One turning vector, and how many ticks it has turned
The counts run from 0 to 765.
[126 101 137 143 116 103  92 109 148 113 136 129 156 169 111 106 179 141
 113  97 133 136 146 193 116 125 161 108 158 130 133 110 111 123 106 152
 156 130 116 104 118 137 111 144 157 127 154 119 157 136 166 115 125 127
  53 116 139 132 138  72 124  69 133 175  79 113] | 164
[132 108 117 155  92 103 119  92 171 122 113 109 159 180 134 157 164 163
  51  83 142 138 152 147 111 106 131 152 146 126  89 117 122  84 167 144
 142 169 112  81 144 150 139 110 125 103 151 117 132 116 125 111 135 126
  90 196 149 125  97 139 126 117 151 120 113 111] | 587
[121 129 109 129 133 136 104 104 163  85 154 129 128 167 128 110 173 172
  93 122 130 151 136 154 123 123 130 110 194 138  92 101  83 107 145 138
 148 115 124 111 117 161 134 103 150 108 162 133 173 132 129 117 151 131
  65 152 155 115 110  88 142  84 159 170 109  80] | 676
[125  69  91 180  86  92  93 129 175 102 137  88 155 171 106 117 158 140
 128 108 149 140 150 148 159 113 172 147 143 154 134 101 108 129 116 155
 144 129 111  94 130 123 131 152  98 136 149 150 154 127 154  91 152 115
  93 153 151  95 138 100 124  87 154 149 101  96] | 639
[136 115 142 143 118 107  96 104 141 104 116 120 174 138  90 119 125 122
  69 105 141 116 141 147 111 114 141 131 157 143 118  93 121 137 100 183
 151 154 151 108 120 161 108 125 145 146 139 125 154 132 191  96 118 144
  86 156 147 137 145 122 151  76 115 154  50 101] | 273
[110 133 138 120 128 115  99  99 168 106 128 101 163 175 111 142 150 132
  81  86 164 156 161 131 127 101 117 138 167 128 155 101 114 130 123 166
 162  96 125 120 126 126 159 156 137 140 143 113 182 114 141 120 128 146
  52 142 136 154 104 112 112 108 180 163 101 111] | 494
[158 123  99 158 110 148 116 143 126 111 124 112 150 155 111 133 135 147
 124  63 163 198 180 144 147 116 151 127 152 142 114  95  92 117  99 170
 174 134 126 109 125 149 160 115 118 127 131 128 179 140 184 116 125 109
 109 179 128 141 109 137 153  83 133 103  79 102] | 199
[156 118 108 133 123 158 101 110 128  98  97 130 146 148 109 132 134 144
  95  84 138 169 132 172 100 131 142 131 174 155 105 118  92 137 118 180
 166 152 125  79 125 168 108 106 142 139 154 131 149 121 184 106 109 112
 101 145 124 139 122 116 159  54 109 111  94  90] | 137
[135 130 122 136 116 135 124 102 145 111 131 127 137 195 111 164 129 134
  77  91 144 164 150  97 104  81 153 146 166 143  86 121  91 126 106 158
 176 131 106 102 128 173 130 123 130 106 121 165 146 134 101 120 121 129
  90 153 146 138  83 119 106 106 141 154  84  72] | 523
[125 120 146 140 122 107 108 113 150  97 126 113 161 139 115 124 155 116
  93  94 140 139 152 157 107 123 131 105 149 128 115  97  98 143 110 164
 157 126 133 110 140 187 128 126 163 122 172 123 174 127 170 125 140 161
  74 132 175 106 179 114 156  83 145 176  69 116] | 515
[131 138 101 148 136 129 115 111 135 120 109 108 156 174 135 158 165 155
  69  58 159 181 147 136 121 101 129 158 178 116  97  97 112 121 153 149
 161 161  96 101 141 154 153 105 109 101 129 114 159 117 126 122 120 142
  82 163 160 147  97 140 122 121 147 111 102 128] | 282
[141  86 131 142 101 121 111  88 164 109 121 125 148 150 104 133 132 117
  89 119 127 138 137 136  91 109 158 135 148 158  92 128 108 149 107 175
 154 153 123  90 146 180  81 129 145 131 168 153 135 116 136 106 125 124
  82 132 160  92 148 106 128  68 113 170  84  72] | 623
[123 109 110 124 136 123  88  84 184 109 115 128 144 152 132 133 137 147
  83 106 129 148 136 146 113 106 105 139 217 130 116 121  92 134 135 153
 151 121 112 109 113 126 125 121 111 128 157 112 151 102 148 112 113 135
  41 140 141 129 101  93 101  97 154 170 126 102] | 81
[113 128 104 134 134 156 121 124 155  83 145 153 126 160 123 121 157 169
 103 120 141 162 146 163 131 119 119 110 184 138  91 102  89 107 157 151
 154 108 127 104 121 169 138  99 138 102 150 135 181 127 149  99 150 125
  75 161 145 125 112  85 155  69 146 149 121  74] | 675
[ 96 129 102 175 119  74 116 117 148 106 103 115 172 210 135 141 165 143
  76 102 150 122 131 132 130 103 123 153 136 123 129 125 120 121 120 164
 144 140  82  82 143 137 123 143 113  80 132 160 149 124 155  96 138 136
  76 178 161 140 121 112 116 119 126 154 130  98] | 312
[146  83 100 175  81 104 115 116 156 122 119 114 153 163 107 118 123 147
 102  95 157 144 184 134 151 104 169 137 128 142 102 110 121  94 122 161
 141 162 125 112 126 129 146 115  92 118 140 127 142 134 181  99 125  95
 108 206 134 112 103 137 124 103 135 128  86 102] | 503
[149  72 124 131  85 123 100  88 173 123 123 126 143 138 119 145 135 140
  97  80 114 151 149 172  81 116 153 139 165 147  94 123  96 107 135 158
 154 153 124  71 139 159 109 126 138 147 175 111 120 106 144 112 109 114
  80 134 142 107 128 106 121  70 137 128 107  92] | 486
[124 115 162 132 134 149 124  99 159 112 134 145 153 168 124 135 146 136
  80 103 155 172 179 113 108  93 134 124 154 140 105 142 125 131 103 165
 173 126 151 119 134 137 129 131 158 116 150 113 159 110 133 106 109 115
  49 162 113 160  85  93 105  81 134 160  95  91] | 463
[ 99 119 131 124 126 134 101 109 177  94 151 128 138 160 119 129 155 147
  82 123 144 138 143 146 131 113 122 124 186 144 118 102 118 118 136 155
 151  98 156 113 123 146 145 127 151 132 152 124 183 126 139  96 162 140
  65 150 134 128 110  81 139  69 173 181 112  75] | 432
[123 106 139 127 125 136 109 101 164 110 156 153 139 173 118 116 167 167
  95 100 123 149 156 163 107 108 133 116 182 138 101 107 100  87 132 142
 165 121 130 107 105 145 121 113 155 114 147 111 154 133 130 108 120 118
  52 145 122 143  84  71 114  77 147 161 101  90] | 570
[113 133 112 138 126 103 113  83 131  96 108 122 142 155 125 112 173 157
  91  97 135 143 128 181 106 137 125 100 152 121 117 101  94 112 146 156
 153 145  97 107 123 172 118  98 149  98 171 125 166 134 171 125 133 144
  71 151 185 101 155 107 152  90 138 167 101 117] | 513
[117 124 138 138 118 108 123 124 169 109 128 145 161 154 148 121 182 152
  70  91 139 140 161 168 118 126 105 108 160 117 107 106 117  92 145 134
 131 136 145 101 125 147 160 113 152  87 162  98 168 113 163 107 145 139
  65 183 144 142 131 101 151  91 146 141 113 113] | 510
[143  73 138 170  83  95 119 109 154 145 137  95 162 166 100 142 145 127
 108  73 158 167 195 126 133  83 163 149 111 140 111 104 131 105 115 166
 159 160 121 122 139 136 143 137 115 128 143 120 148 114 137 122 113 120
  88 167 154 119 124 128 108 109 148 143  73 127] | 256
[ 95 108 124 147 123 122 122 124 187 112 138 152 155 147 127 125 154 146
  89 122 146 139 160 153 140  96  93 134 174 126 111 104 119 104 167 154
 141 109 144 118 125 134 154 124 111 104 140 105 185 105 177  87 137 137
  59 176 142 138 120  81 129  91 156 161 130  99] | 20
[117 143 120 136 136 119  84  73 117  92 116  98 150 181  97 115 164 156
  68 110 144 135 103 166 116 124 155 134 162 134 132  97 113 139 128 178
 160 151 106  97 138 155  90 119 147 132 151 145 154 147 168 110 132 139
  83 141 166 117 135 127 151  82 132 157  80 104] | 681
[130 123  98 167 118  76 102 135 166  90 123 116 176 199 129 118 145 147
  97 106 149 132 143 111 154 108 149 133 168 134 120 120  89 137  85 145
 139 134 110 109 121 125 147 131 105  99 130 165 161 145 148  99 140 121
  69 184 150 138 108 108 115 121 128 166  97  88] | 65
[140 108 135 157 111 127 107 103 157 112 132 100 158 150 130 126 148 146
  75  97 141 170 158 153  94 114 108 146 119 151  81 100 131 117 164 176
 164 160 118  88 144 172  97 111 152 111 176 117 135  86 137 124 104 122
 106 174 165  95 144 131 143  92 131 119 102 120] | 483
[105 113 141 139 117 140 116  90 164  97 125 132 151 174 114 134 145 144
  58 143 153 141 161 129 126 110 132 125 144 154 115 140 142 126 126 172
 142 129 164 112 143 132 124 130 159 124 164 133 159 117 136  84 150 111
  77 187 123 134  89 109 136  75 142 159 125  62] | 295
[145  95 113 169  79  95 109 140 168 106 132 107 176 156 100 132 121 132
  86  93 160 139 179 121 148 108 155 141 123 156 115 100 128 113  94 176
 147 142 157 108 132 143 160 139 119 128 145 141 162 135 174  95 148 116
 118 205 138 124 126 140 151  91 139 128  77  90] | 747
[135 127 158 152 138 128 105 103 133 120 115 123 172 174 131 114 163 159
  73  80 157 165 169 148 111 112 138 127 142 131 120 113 140 118 100 167
 171 166 137 118 131 126 112 115 159 108 151  99 149 124 163 118  92 109
  61 168 116 163  97 110 112  92 117 146  70 130] | 710
[135 104 128 150 130 154 124 106 164 106 135 147 133 136 125 120 115 160
 105 115 148 175 179 133 116  98  99 121 162 146  75 106  94 104 145 173
 172 126 131 135 115 154 131  98 123 108 163 119 167  96 164 117  93  96
  82 186 140 111 101 104 118  92 129 154 101  98] | 567
[122  98 111 158 100 126  95 106 125 121 119 101 156 175  80 130 129 138
 109  95 163 148 146 150 146  95 174 165 132 158 140 100 142 118 117 196
 177 146 115 101 137 137 102 148 102 149 119 139 149 132 175  93 108 111
 105 163 130 133 106 120 116  82 130 124  88  99] | 90
[115 102 118 154 112 139 116 100 180  88 135 107 143 153 116 128 126 136
  96 139 158 160 176 106 136 111 115 121 148 158 107 120 108 145 127 170
 145 118 151 132 146 138 136 127 131 129 186 139 173 101 140 104 153 115
  84 187 152  93 117 115 140  94 163 173 114  72] | 293
[ 95 138 131 119 127 135 102  74 156 100 121 120 152 169 100 136 136 138
  55 127 160 130 146 138 123  97 109 137 165 140 135 105 140 125 149 188
 158 108 146 126 130 133 130 141 142 136 143 121 183 113 165  98 135 145
  65 171 144 136  96 104 137  85 167 168 115  90] | 189
[137  84 145 166  96 106 120 131 169 128 123 132 180 146 141 140 156 134
  78  83 136 149 158 161 108 107 133 151 128 144  88 122 146 124 132 162
 141 177 140  77 148 167 113 122 140 105 155 115 131  95 155  90 120 127
  87 170 143 127 153 108 135  80  99 122 104 109] | 73
[121  96 104 129 106 136 117  96 161 109  95 138 145 121 105 146 130 116
  94 100 145 137 152 167 128 115 130 118 179 144 134 126 110 133 140 170
 136 113 146 103 132 149 155 123 115 146 160 104 183 114 200  95 140 147
  66 144 136 126 131 103 144  62 154 148 122  82] | 595
[106 129  98 163 118  99 130 111 139 111  93 105 164 166 149 140 183 144
  90  77 156 166 151 157 136 127 112 134 142 116 125 109 117 134 159 158
 134 150  86  99 160 149 154 117 119  90 163 118 169 104 162 113 142 152
  75 170 183 114 143 128 143 114 141 131 130 128] | 451
